In the data rows, the value 128 means zero.
Here is a table of points, one per row:
[116 147 154 144 149 142 141 142 129 120 120 127 151 152 176 161 135 124
 106 105  86  77  88  99 121 134 140 167 152 157 160 146 118 106 116 118
 141 144 154]
[166 157 142 139 129 121 131 112 120 120 132 146 158 144 149 152 144 133
 141 118 125  90  88  75  76  86 112 103 130 133 163 152 144 145 149 123
 108  93  92]
[115 120 112 138 128 115 125 124 115 117 125  86  89  98 118 123 143 159
 162 165 156 147 140 129 113 122 135 142 149 168 153 142 139 127 131 115
 110 127 118]
[154 148 137 148 127 134 113 118 117 144 127 154 148 152 151 156 150 152
 124 128 100  97  92  83  80  85 109 132 132 138 153 154 150 145 133 133
 103 103  86]
[132 122 127 124 116  93  92  79  75  68  65  72 105 105 136 128 166 180
 155 165 159 150 140 130 118 141 132 118 135 133 141 163 150 158 139 149
 129 130 121]
[124 134 130 127 122 134  97  84  70  80  77  67  73  91 110 123 144 156
 155 159 168 158 158 130 132 114 126 121 138 123 127 135 154 141 150 155
 144 133 140]
[162 147 116 108  84  85  98 130 140 169 195 192 194 194 175 175 171 151
 167 144 167 160 160 168 152 130 115  92  69  41  25  29  36  43  72  97
 127 150 167]
[146 141 126 143 115 115 116 108 139 124 133 137 140 125 129 115 112  99
  97 100  99 105 134 126 145 145 149 158 143 144 137 115 122 115 134 123
 127 139 144]
[136 132 120 135 129 113 140 120 128 134 131 121 114 110 114  93  88 106
 113 114 134 136 147 153 148 140 130 130 134 124 121 123 136 138 145 150
 143 129 123]
[132 136 123 114 121 124 134 130 123 129 164 122 123 112 104 101 123  95
 103 133 122 129 154 162 145 167 131 127 128 124 121 140 135 139 146 141
 153 131 119]
[105 118 133 147 162 151 144 144 118 123 124 129 152 164 145 144 153 128
 104  90  81  71  83  97 119 140 172 158 160 154 127 118 111 113 153 137
 145 148 152]
[111 131 128 109 115 115 127 137 138 125 116 111 105  99  97 116 113 111
 123 132 144 163 140 141 138 149 146 123 129 126 132 130 149 138 146 146
 130 127 116]
[118 112 120 114 116 118 134 125 126 135 112 107 102 109  96 111 116 119
 140 147 163 151 150 143 124 120 122 129 127 146 137 156 144 144 142 123
 137 125 108]
[139 141 117 114 130 124 117 123 141 145 135 125 119 108 120 103  94 106
 111 135 149 143 147 152 145 137 149 122 120 137 128 146 134 173 143 143
 137 126 118]
[128 138 148 147 150 141 133 127 122 122 133 134 142 143 149 147 144 140
 122 110  95  83  77  80  86  99 119 138 155 167 155 156 127 127 108 103
 105 104 140]
[136 146 155 148 164 154 147 139 135 122 117 136 145 134 144 144 162 162
 149 139 140 113 103  77  75  72  57  73  77  95 106 130 143 153 163 148
 145 132 112]
[127 123 121 116 121 115 120 132 131 147 124 129 122 116 108 105 106 104
 125 119 132 143 178 159 144 130 130 121 125 121 160 146 138 141 146 163
 134 125 126]
[127 135 129 136 122 133  98  94  77  69  67  69  81  97 113 149 141 148
 167 165 161 158 143 157 120 121 118 124 122 131 135 160 139 141 144 152
 140 140 129]
[ 96 102 114 135 147 153 170 154 172 152 145 149 130 138 130 153 138 145
 147 180 152 152 145 131 150 112  97  87  70  61  60  64  73  80  92 101
 118 140 160]
[161 137 128 121 128 107 115 124 131 122 129 129 132 158 114 111 124  93
  96  95  95 112 118 128 137 156 147 145 141 129 122 122 120 122 119 133
 138 129 140]
[137 131 121 117 116 112 106 109 116 157 129 155 131 135 131 118 104 102
 101 110 106 104 122 119 129 158 148 147 146 138 130 123 122 117 116 127
 125 135 134]
[127 145 147 154 153 147 130 118 118 127 124 133 160 160 157 139 139 114
 110  92  82 100  78 113 116 131 144 155 163 152 139 128 132 126 124 114
 128 155 155]
[126 123 110 120 120 122 138 129 128 130 118 115 112  94  94  95 110 105
 122 137 142 148 149 147 161 132 136 130 116 122 132 154 140 150 146 143
 132 129 136]
[134 107  92  85  96 108 128 149 170 180 191 182 182 163 160 146 141 156
 149 165 160 161 157 146 111 102  67  44  34  27  36  38  73 100 128 163
 177 190 176]
[102 119 147 149 149 158 157 151 145 141 134 127 124 138 145 148 155 157
 165 152 123 112  94  83  71  50  70  59  80 113 128 145 160 168 164 144
 133 110 102]
[134 124 114 124 120 117 127 133 125 142 122 118 131 101  95  98  95  99
 103 126 127 134 143 144 163 137 137 133 122 128 122 120 127 151 140 142
 152 137 127]
[108 148 141 156 153 145 147 131 125 120 135 127 133 150 154 154 143 139
 112  96  85  72  99  80  97 116 149 161 152 150 182 130 120 121  99 112
 125 149 154]
[132 121 148 114 112 106 112 122 122 130 145 143 126 122 116 109 106 105
 106 101 111 111 122 128 150 144 150 170 137 127 119 140 113 127 122 130
 129 130 134]
[133 123 116 118 115 119 122 145 140 125 125 127 110 116  96 105  98 106
 116 133 148 149 158 149 140 131 128 121 131 126 141 153 141 169 143 151
 132 134 112]
[126 142 179 160 145 159 124 113 133 132 123 132 144 147 143 140 124 118
 112  85  78  85  91 113 125 160 158 150 150 147 127 125 116 113 116 142
 140 155 143]
[127 122 146 158 157 143 141 149 124 121 122 130 136 141 156 185 141 119
 102  83  82  82  92 102 120 144 168 156 164 139 128 122 117 117 120 132
 150 148 148]
[113 120 116 115 115 117 135 121 135 120 129 142 108 106 106 109 115 123
 134 136 140 150 145 143 146 130 133 126 129 137 127 140 136 138 138 147
 134 122 112]
[133 136 116 114 120 128 124 132 130 129 126 122 140 111  89  93  90 123
 109 135 138 151 153 148 142 133 129 125 123 125 149 138 154 146 150 139
 130 119 127]
[ 98 103 105 111 130 150 152 154 156 175 157 143 143 151 152 149 141 156
 140 148 151 152 152 147 166 133 120 110 103  96  73  65  53  54  56  74
  68  85  99]
[111 118 130 141 157 149 149 164 141 143 137 141 147 138 144 135 143 145
 158 159 162 150 151 148 144 135 127 114 106 101  85  77  76  84  64  67
  78  81  98]
[137 124 146 120 115 117 125 141 136 129 139 125 133  97  91  94  99 108
 128 139 156 154 157 143 150 120 120 116 138 141 141 149 191 142 135 130
 116 124 113]
[123 114 114 113 121 117 120 134 143 134 132 123 109 105 117 109 108 114
 127 122 132 149 150 145 139 159 137 137 128 122 120 130 140 153 152 135
 134 123 140]
[156 122 126 132 112 127 135 128 137 136 124 114 105 100  96  98 103 119
 127 141 152 151 149 152 135 168 114 127 121 131 141 159 151 148 141 127
 121 126 124]
[155 137 127 111 113 108 119 111 121 127 131 137 134 137 140 125 115 105
  95 102  97  96 114 132 128 134 146 143 143 165 135 119 146 124 104 107
 112 119 134]
[127 121 123 108 134 135 129 136 123 114 104 100  93  97 112 116 145 157
 179 161 153 165 141 121 140 125 126 136 178 146 171 144 138 128 122 112
 138 111 128]
[156 148 162 135 129 129 118 122 116 122 147 152 140 133 136 114 105 101
  81  82  98 165 126 135 157 153 149 145 135 127 117 119 124 131 141 143
 147 145 133]
[131 144 113 116 107 124 117 136 128 129 138 127 123 155 129 106  99 103
  96  99 122 114 120 131 147 140 150 148 134 139 142 127 133 113 116 120
 137 142 132]
[ 93  95 113 121 128 144 149 149 168 150 153 156 163 145 145 138 142 144
 146 147 150 162 159 154 129 138 130 131 100  83  76  68  53  50  50  54
  72  79  92]
[116 124 134 164 160 154 143 152 140 132 137 131 127 143 147 158 160 159
 141 127 115 109  74  72  62  75  65 105 107 141 149 162 182 152 135 123
 107  91  96]
[125 123 124 113  99  87  80  64  65  59  71  96 101 129 134 177 165 166
 192 167 151 143 132 122 156 123 122 138 135 154 158 148 156 152 141 129
 134 114 113]
[101 104 106 127 141 158 172 148 145 129 124 141 133 140 150 152 157 145
 142 106  89  71  63  84  87 105 125 148 183 165 149 147 128 115 112 125
 118 147 149]
[121 112 121 113 126 148 124 130 140 115 127 134 105 112 102  99 106 117
 117 123 138 138 142 193 139 139 132 127 124 121 137 122 131 139 174 133
 133 139 139]
Along one direction, these points spread out more than along any other. Take the direction at right angles to it along which they spread out most. Go by this last direction. Where along it does each point below lie, from 0 to 99? The average is 50, and the first point in the table lies past the average. One standard deviation of the points above along it is 16.
[139 141 117 114 130 124 117 123 141 145 135 125 119 108 120 103  94 106
 111 135 149 143 147 152 145 137 149 122 120 137 128 146 134 173 143 143
 137 126 118] 36
[121 112 121 113 126 148 124 130 140 115 127 134 105 112 102  99 106 117
 117 123 138 138 142 193 139 139 132 127 124 121 137 122 131 139 174 133
 133 139 139] 35
[127 135 129 136 122 133  98  94  77  69  67  69  81  97 113 149 141 148
 167 165 161 158 143 157 120 121 118 124 122 131 135 160 139 141 144 152
 140 140 129] 31
[136 132 120 135 129 113 140 120 128 134 131 121 114 110 114  93  88 106
 113 114 134 136 147 153 148 140 130 130 134 124 121 123 136 138 145 150
 143 129 123] 38
[115 120 112 138 128 115 125 124 115 117 125  86  89  98 118 123 143 159
 162 165 156 147 140 129 113 122 135 142 149 168 153 142 139 127 131 115
 110 127 118] 41
[123 114 114 113 121 117 120 134 143 134 132 123 109 105 117 109 108 114
 127 122 132 149 150 145 139 159 137 137 128 122 120 130 140 153 152 135
 134 123 140] 37
[161 137 128 121 128 107 115 124 131 122 129 129 132 158 114 111 124  93
  96  95  95 112 118 128 137 156 147 145 141 129 122 122 120 122 119 133
 138 129 140] 55
[132 122 127 124 116  93  92  79  75  68  65  72 105 105 136 128 166 180
 155 165 159 150 140 130 118 141 132 118 135 133 141 163 150 158 139 149
 129 130 121] 34
[108 148 141 156 153 145 147 131 125 120 135 127 133 150 154 154 143 139
 112  96  85  72  99  80  97 116 149 161 152 150 182 130 120 121  99 112
 125 149 154] 79
[126 142 179 160 145 159 124 113 133 132 123 132 144 147 143 140 124 118
 112  85  78  85  91 113 125 160 158 150 150 147 127 125 116 113 116 142
 140 155 143] 71
